In the data rows, zero lies at 4.5, halfway between 4 and 5.
Some points, one per row:
[6 9 3 5 5 4 5 2 7 4 6]
[5 9 6 3 5 4 9 4 8 2 5]
[5 2 4 5 5 5 3 5 2 6 6]
[3 5 4 1 5 5 7 6 6 2 1]
[2 3 5 2 3 4 5 6 5 3 1]
[2 2 5 3 4 2 5 5 2 4 4]
[2 2 4 6 3 6 0 4 5 5 3]
[4 5 4 6 3 4 3 4 4 5 5]
[5 1 5 4 5 4 4 5 1 5 4]
[6 3 5 5 5 5 4 5 0 7 6]
[8 3 4 7 7 5 3 4 2 7 7]
[7 6 4 7 5 3 4 3 3 6 7]
[2 5 4 4 3 6 3 6 7 3 1]
[6 9 4 4 7 5 9 3 6 4 7]
[5 9 2 4 5 5 7 4 7 3 3]
[5 6 4 3 4 4 6 4 4 4 4]
[4 4 5 4 3 5 6 5 5 4 3]
[4 6 6 3 4 5 7 4 7 3 4]
[2 1 5 4 2 4 1 5 4 4 2]
[3 6 5 3 3 4 6 5 6 2 3]
[6 5 4 6 6 3 5 3 3 5 7]
[4 3 5 3 4 6 5 6 4 4 2]
[3 3 5 2 4 4 5 6 3 4 2]
[1 3 3 2 2 6 2 7 4 3 0]
[4 7 5 6 4 5 6 3 9 3 4]
[4 4 3 4 6 5 3 4 6 4 4]
[7 3 5 8 5 6 0 3 4 7 6]
[5 8 4 4 4 5 6 3 9 3 4]
[5 4 5 5 4 5 4 5 3 5 5]
[6 4 7 5 6 5 7 4 3 6 7]
[5 4 5 5 5 5 2 4 3 6 6]
[6 4 7 7 4 5 5 4 3 6 8]
[7 5 4 7 5 4 4 3 2 7 7]
[4 5 6 5 3 3 5 5 5 4 5]
[6 5 3 5 6 5 4 4 4 5 4]
[5 7 3 5 6 4 6 3 8 4 5]
[4 7 5 5 5 4 6 4 6 4 5]
[3 4 5 3 3 4 5 6 4 3 3]
[4 1 5 6 3 7 1 6 4 6 3]
[7 4 4 5 7 6 4 4 4 5 6]
[3 0 3 5 4 4 0 5 2 6 4]
[3 2 5 5 4 6 4 5 5 5 3]
[3 5 4 1 3 5 5 6 3 3 3]
[4 6 4 5 4 4 5 5 7 4 4]
[3 5 6 2 3 5 6 5 7 2 1]
[4 4 3 3 5 4 5 5 5 4 3]
[2 2 4 2 5 4 4 7 4 4 1]
[4 9 6 3 4 4 9 4 9 1 4]
[4 4 3 4 4 5 4 5 4 5 2]
[4 5 5 3 6 4 7 6 3 4 5]
[4 3 4 5 4 6 4 6 4 5 4]
[5 5 4 4 4 5 6 5 5 5 3]
[3 5 3 4 3 5 2 4 6 4 3]
[3 2 4 5 4 3 2 5 2 5 4]
[6 5 3 7 4 5 2 3 4 6 5]
[7 6 4 3 7 4 8 3 5 4 6]
[6 5 2 5 5 5 3 4 3 6 4]
[5 6 5 3 5 5 8 5 6 3 3]
[3 4 5 2 5 5 6 6 5 3 3]
[0 2 6 0 3 2 5 7 5 1 2]
[5 6 3 5 5 4 4 3 6 4 4]
[3 2 4 5 5 5 1 5 3 5 4]
[7 4 5 6 5 4 4 3 3 6 7]
[1 3 5 1 3 4 5 6 4 3 1]
[7 4 5 8 4 6 3 5 4 8 6]
[3 4 5 4 3 5 4 5 7 3 3]
[3 2 5 3 3 5 4 6 4 4 2]
[3 3 5 2 5 5 5 6 3 4 4]
[4 4 5 4 3 4 3 5 5 4 4]
[4 5 4 3 4 4 5 5 3 4 5]
[6 3 5 6 6 3 3 4 0 7 9]
[0 2 5 2 3 4 3 7 5 3 1]
[8 9 4 5 7 6 9 3 7 5 8]
[5 4 5 4 5 4 4 4 3 5 7]
[4 6 3 4 4 5 4 5 5 4 3]
40 more points follow, each with its number after it:
[4 5 5 4 3 4 4 4 4 4 4] 0
[8 5 5 5 7 4 7 4 3 6 7] 1
[3 3 4 6 4 3 2 5 2 6 6] 2
[3 1 3 6 2 5 0 5 2 6 2] 3
[5 4 4 6 4 6 1 4 4 6 5] 4
[7 4 3 8 4 6 0 3 2 8 6] 5
[3 6 5 3 3 4 5 4 7 3 3] 6
[3 3 3 1 6 5 6 6 6 3 1] 7
[2 5 6 5 2 5 4 5 9 3 2] 8
[2 3 3 4 4 4 4 5 5 4 4] 9
[5 6 4 7 6 2 5 3 5 6 7] 10
[0 5 5 1 2 4 8 6 5 1 1] 11
[4 1 5 4 4 5 3 6 2 6 5] 12
[3 2 5 5 3 4 2 5 4 5 4] 13
[4 3 5 4 4 4 4 5 4 4 4] 14
[6 6 5 6 5 4 5 3 6 4 6] 15
[6 3 5 6 5 6 4 4 4 6 5] 16
[7 3 6 6 5 4 3 4 1 7 7] 17
[6 5 5 6 4 4 4 3 6 4 5] 18
[6 5 6 9 5 3 2 2 4 6 9] 19
[4 2 3 3 4 4 4 6 3 5 3] 20
[4 5 5 5 3 4 3 4 4 4 5] 21
[4 3 5 5 4 6 4 4 5 5 4] 22
[3 3 6 2 3 5 5 6 4 3 3] 23
[4 4 4 4 5 4 5 4 4 5 6] 24
[3 7 3 2 5 6 6 5 8 3 2] 25
[3 3 5 5 2 6 4 6 4 5 1] 26
[4 7 2 4 5 5 6 4 7 3 2] 27
[4 5 3 2 5 4 6 5 5 3 3] 28
[3 3 6 3 3 4 4 6 4 4 4] 29
[4 3 3 4 4 4 3 5 1 5 4] 30
[6 7 5 4 7 4 8 5 4 4 7] 31
[4 6 2 3 4 5 5 5 6 3 2] 32
[8 7 5 6 6 6 5 3 5 5 6] 33
[6 5 4 6 5 3 5 4 3 6 6] 34
[6 4 4 6 6 4 3 2 3 6 7] 35
[4 3 5 6 4 4 1 5 4 5 5] 36
[4 7 4 2 4 4 7 4 6 2 4] 37
[2 2 5 4 3 3 4 6 4 5 2] 38
[5 7 4 1 4 6 7 5 7 2 3] 39
Which of these numbered points is nearest to each point below, ignoring the 2 directions in which the first points spread most? Its number follows each.
[5 4 5 4 6 3 5 6 1 5 7] > 31
[7 4 3 5 7 4 3 4 2 6 7] > 28
[3 6 5 4 3 4 4 4 5 3 4] > 21
[5 2 5 6 4 6 3 5 3 6 4] > 16
[5 3 3 3 7 6 5 6 5 5 2] > 7
[5 7 4 7 6 2 5 3 5 5 7] > 10
[4 4 5 3 6 4 6 6 2 4 6] > 31
[5 3 6 9 4 3 1 3 3 7 8] > 19
[2 4 4 4 4 4 5 5 6 4 3] > 9
[3 6 5 3 4 3 8 4 4 3 4] > 11
[5 4 6 8 4 3 2 3 5 6 8] > 19
[7 6 6 5 6 4 6 3 4 5 7] > 17
[5 3 5 6 3 7 3 6 5 6 3] > 26
[4 5 2 3 4 5 3 6 4 4 2] > 32
[5 3 3 6 6 4 2 4 3 6 6] > 9
[3 2 2 3 3 5 2 6 3 5 2] > 32
[5 5 4 2 6 5 7 5 6 3 2] > 7
[4 6 4 5 4 6 3 4 6 4 4] > 4
[5 7 4 6 5 3 5 3 5 5 7] > 2
[4 3 2 4 4 5 2 6 3 5 2] > 32
[5 7 4 2 4 6 6 4 6 3 4] > 39
[2 3 5 5 2 6 2 5 7 4 3] > 8
[5 6 4 5 6 4 7 3 5 5 6] > 24
[4 7 5 3 4 6 6 4 7 3 2] > 33
[5 6 4 5 4 4 4 3 6 4 4] > 6
[7 8 3 3 7 5 7 3 5 4 6] > 28
[4 7 5 4 4 4 6 4 7 2 4] > 15
[7 7 3 6 5 4 3 2 5 5 7] > 6
[3 2 5 3 3 6 2 6 5 4 2] > 33
[6 3 4 4 7 5 5 5 3 5 4] > 7
[4 5 3 3 6 5 5 4 7 3 3] > 25
[3 2 6 3 3 4 4 6 2 5 4] > 17
[2 2 6 3 3 5 5 6 5 3 1] > 16
[5 6 3 7 4 5 2 3 5 5 5] > 5
[4 5 2 3 4 5 4 5 5 4 2] > 32
[8 6 3 9 7 4 3 3 3 8 9] > 9
[5 4 5 5 5 5 5 5 3 6 6] > 12
[2 5 4 2 2 5 5 6 7 2 0] > 3
[5 3 5 8 6 3 3 3 3 7 7] > 10
[2 8 3 2 3 6 7 6 9 1 0] > 5
[2 5 5 2 4 3 6 5 6 3 4] > 24
[5 4 5 2 5 5 6 5 3 4 3] > 1
[5 0 6 6 4 5 1 5 0 7 6] > 23
[2 5 4 4 3 6 2 5 5 4 3] > 4
[8 7 5 5 7 4 9 3 5 4 7] > 1
[5 5 4 5 5 3 5 2 4 4 6] > 35
[7 5 4 6 7 5 6 4 4 6 8] > 12
[5 4 4 5 5 3 5 5 2 6 5] > 34
[4 6 5 3 5 3 9 4 4 4 5] > 11
[4 2 5 3 6 3 5 5 3 5 4] > 1
[5 3 5 4 5 5 5 5 2 6 6] > 12
[5 8 4 0 5 7 9 6 9 0 1] > 39
Here are 40 other points, each followed by its number:
[2 2 5 4 2 4 2 6 3 5 2] 0
[4 8 5 3 4 4 7 4 7 2 4] 1
[6 2 5 5 6 4 4 5 1 6 6] 2
[5 5 4 6 5 5 4 5 6 4 4] 3
[5 4 5 5 5 4 5 4 4 5 6] 4
[3 5 6 4 3 6 6 5 7 3 2] 5
[5 5 5 6 4 6 5 4 7 4 3] 6
[5 6 5 6 4 5 3 3 5 5 6] 7
[6 4 5 7 4 7 2 4 7 5 4] 8
[7 5 4 6 5 4 4 4 3 6 5] 9
[5 3 5 7 4 5 3 4 4 6 4] 10
[7 6 5 5 6 5 6 4 4 5 6] 11
[4 5 4 2 4 5 4 5 6 3 2] 12
[1 6 6 1 4 2 8 5 8 1 3] 13
[4 4 3 4 4 5 3 5 4 5 4] 14
[5 4 4 5 4 4 4 5 3 5 3] 15
[7 5 5 6 7 4 6 4 3 6 8] 16
[5 5 5 5 4 4 4 4 4 5 6] 17
[5 4 5 5 4 4 4 5 4 4 5] 18
[7 6 2 4 6 7 5 4 5 5 4] 19
[4 2 5 5 4 6 3 5 4 5 4] 20
[5 4 4 2 4 5 5 5 5 3 3] 21
[5 5 3 5 6 4 4 3 6 4 6] 22
[3 3 6 4 4 6 4 6 4 4 3] 23
[3 3 4 4 5 4 5 5 5 4 4] 24
[7 5 5 5 5 4 5 4 3 5 6] 25
[8 5 5 8 7 4 5 2 3 7 9] 26
[4 4 6 3 3 6 5 5 7 3 2] 27
[6 7 5 5 5 5 5 3 5 4 7] 28
[4 3 5 5 4 5 3 5 5 5 5] 29
[5 6 3 6 5 4 3 3 5 5 5] 30
[3 3 5 3 4 5 5 5 5 3 2] 31
[2 4 4 2 3 4 5 5 4 3 3] 32
[6 7 5 4 6 5 6 4 5 4 7] 33
[6 6 5 6 5 5 6 4 4 5 5] 34
[1 3 4 3 3 2 4 6 4 3 3] 35
[5 5 5 4 5 4 5 5 4 4 4] 36
[6 5 5 5 5 5 7 4 5 4 5] 37
[6 4 4 6 4 7 3 4 6 5 4] 38
[3 1 5 5 4 3 3 6 3 6 3] 39
Which of these numbered points is nearest to each point below, ignoring the 2 directions in which the first points spread most? Its number follows each.
[4 4 4 6 3 6 2 4 4 6 5] > 7
[4 5 6 3 4 6 7 5 6 3 4] > 23
[7 7 3 5 6 4 7 3 4 5 6] > 15
[5 6 5 6 4 5 6 4 7 4 4] > 10
[4 5 5 5 4 5 6 5 5 5 3] > 34
[5 3 4 3 6 4 6 5 3 4 4] > 2
[8 6 2 8 6 4 2 2 4 7 8] > 30
[8 5 5 7 6 5 6 3 3 7 8] > 37
[2 4 5 3 4 5 4 6 7 3 3] > 29
[2 6 6 2 5 2 7 4 7 2 5] > 13
[3 5 4 3 5 4 6 5 6 4 4] > 24
[7 6 4 6 6 6 6 3 5 6 7] > 20
[5 5 6 4 6 6 7 5 5 5 5] > 23
[4 2 5 5 4 5 3 5 3 5 5] > 4
[3 5 6 3 3 6 6 5 9 2 0] > 6
[3 2 4 6 4 1 2 5 1 6 6] > 35
[6 7 5 3 5 4 8 4 6 3 4] > 25
[4 4 5 4 5 3 5 5 5 4 4] > 26
[4 4 5 4 5 4 6 5 6 3 4] > 26
[6 6 5 7 4 7 5 4 7 5 5] > 6
[5 4 5 8 5 5 3 3 5 6 7] > 29
[0 3 6 1 3 2 5 6 6 2 3] > 13
[8 7 4 6 7 5 7 3 4 6 8] > 11
[5 4 4 5 4 7 2 4 5 5 3] > 38
[3 7 6 2 3 5 7 5 8 1 2] > 28
[4 1 5 6 3 7 0 6 5 6 2] > 8
[4 3 4 4 4 7 3 5 6 4 2] > 38
[4 3 4 5 5 2 3 5 1 5 7] > 35
[5 5 4 2 5 5 6 5 5 3 3] > 21
[2 2 5 3 3 6 2 6 5 4 2] > 20
[3 3 6 2 4 6 5 6 5 3 3] > 23
[4 4 5 6 4 4 2 4 3 5 5] > 1
[5 6 5 4 6 5 7 4 7 3 4] > 31
[6 4 3 6 5 6 4 5 3 6 4] > 15
[6 7 5 4 5 4 7 4 5 4 6] > 25
[5 4 6 3 4 7 5 5 7 3 3] > 27
[5 5 3 7 5 2 3 3 3 7 7] > 35
[6 7 5 7 5 5 4 3 5 5 7] > 7
[5 6 5 3 4 5 7 4 7 3 3] > 31
[4 3 5 5 5 3 5 5 3 5 5] > 26
[2 2 4 3 3 4 4 8 3 4 1] > 15
[5 7 4 3 4 5 5 4 6 3 4] > 12
[5 6 3 3 5 6 7 4 7 3 3] > 19
[5 4 3 3 5 4 5 5 4 4 4] > 21
[5 3 4 5 4 5 2 5 2 6 4] > 9
[4 4 3 5 4 4 2 4 5 5 4] > 30
[4 2 5 5 4 6 4 6 3 6 4] > 23
[4 6 3 3 4 5 6 4 6 4 3] > 14
[4 3 4 6 3 5 1 4 4 6 5] > 7
[4 2 5 4 5 3 3 6 3 5 4] > 36
[4 6 5 2 4 5 7 6 6 2 2] > 11
[2 5 4 3 4 2 6 4 6 3 4] > 35
